(in the rows, 128 means zero)
Each path is a new rotation, seen through one point. The rows after it are directions, each followed by how far the rotation turns it, in degrees each step (0 if it stays put).
Each turn is a multiple of 5 degrees from 10 to 175, or 0.
Each row of a path follows its step; steps can be skipped.
Path 1:
step 0: [131 132 134 128 131 116 129 138 127 134 122 132 119 125 127 130 129 125
 127 130 122 129 125 139 128 132 133 130 125 130 127 133 139 124 131 127
 126 126 127 131 133 123 130 122 132 123 122 138 125 129 130 125 122 126
 129]
step 1: [126 133 128 132 127 124 121 128 129 131 120 130 135 125 131 128 120 124
 137 132 125 122 120 130 133 129 133 130 127 135 133 136 132 130 127 123
 130 127 124 140 129 124 131 128 128 129 128 138 131 131 134 136 129 130
 124]
step 2: [121 128 128 123 138 126 119 136 127 135 130 128 134 129 131 130 128 131
 122 126 133 127 124 138 135 130 136 130 126 129 129 138 134 136 129 125
 134 128 127 128 132 129 120 125 130 132 129 130 135 129 130 130 134 125
 129]
step 3: [123 128 127 127 133 117 127 128 128 131 120 125 122 128 130 135 131 131
 129 124 127 130 123 134 134 119 133 118 131 131 121 136 133 126 130 135
 130 131 122 129 130 121 132 123 136 128 125 126 133 130 131 132 134 130
 126]
step 4: [123 131 128 130 135 124 132 118 120 130 128 129 129 127 136 131 117 128
 129 125 124 126 131 132 129 123 131 131 124 129 127 136 127 122 127 130
 134 126 122 137 132 132 129 122 131 128 125 132 138 119 125 135 126 130
 124]
step 5: [117 130 132 124 134 119 129 131 124 130 122 132 132 130 129 135 123 125
 128 133 120 129 128 132 126 128 132 132 130 128 124 134 135 128 135 128
 130 138 131 123 127 136 125 121 126 129 126 134 137 128 129 124 124 127
 136]
step 8: [122 134 135 122 129 122 129 134 128 126 122 127 130 128 128 129 123 130
 121 127 132 132 121 140 130 130 129 126 125 124 128 141 129 124 125 125
 128 128 125 128 126 129 125 124 141 128 123 133 129 133 134 122 130 127
 135]
step 10: [123 131 131 129 130 127 119 118 121 126 125 126 128 124 131 132 124 131
 122 131 125 124 134 131 135 127 135 128 126 128 129 133 129 133 126 123
 134 126 133 126 130 137 124 118 131 126 125 127 138 122 132 132 137 125
 131]
step 11: [123 126 133 125 128 115 131 128 121 129 124 131 122 120 130 134 130 125
 127 127 127 129 131 132 130 125 129 128 132 132 127 131 138 125 129 131
 132 135 131 125 133 131 130 119 139 120 122 127 125 128 131 124 129 118
 131]
step 12: [131 131 129 134 126 121 124 124 128 128 124 137 124 116 136 131 120 121
 129 127 119 128 127 135 133 128 133 130 130 130 137 128 128 123 125 130
 125 127 127 137 129 133 133 122 128 125 121 137 131 127 133 129 125 128
 123]
Speeds:
[128 127 126 127 127 128 130 126 123 129 130 127 127 127 130 129 128 127
 129 128 128 128 130 129 127 128 128 126 129 129 128 127 128 129 126 132
 128 130 127 127 129 131 129 125 127 128 129 127 130 126 129 128 130 130
 130] : 55
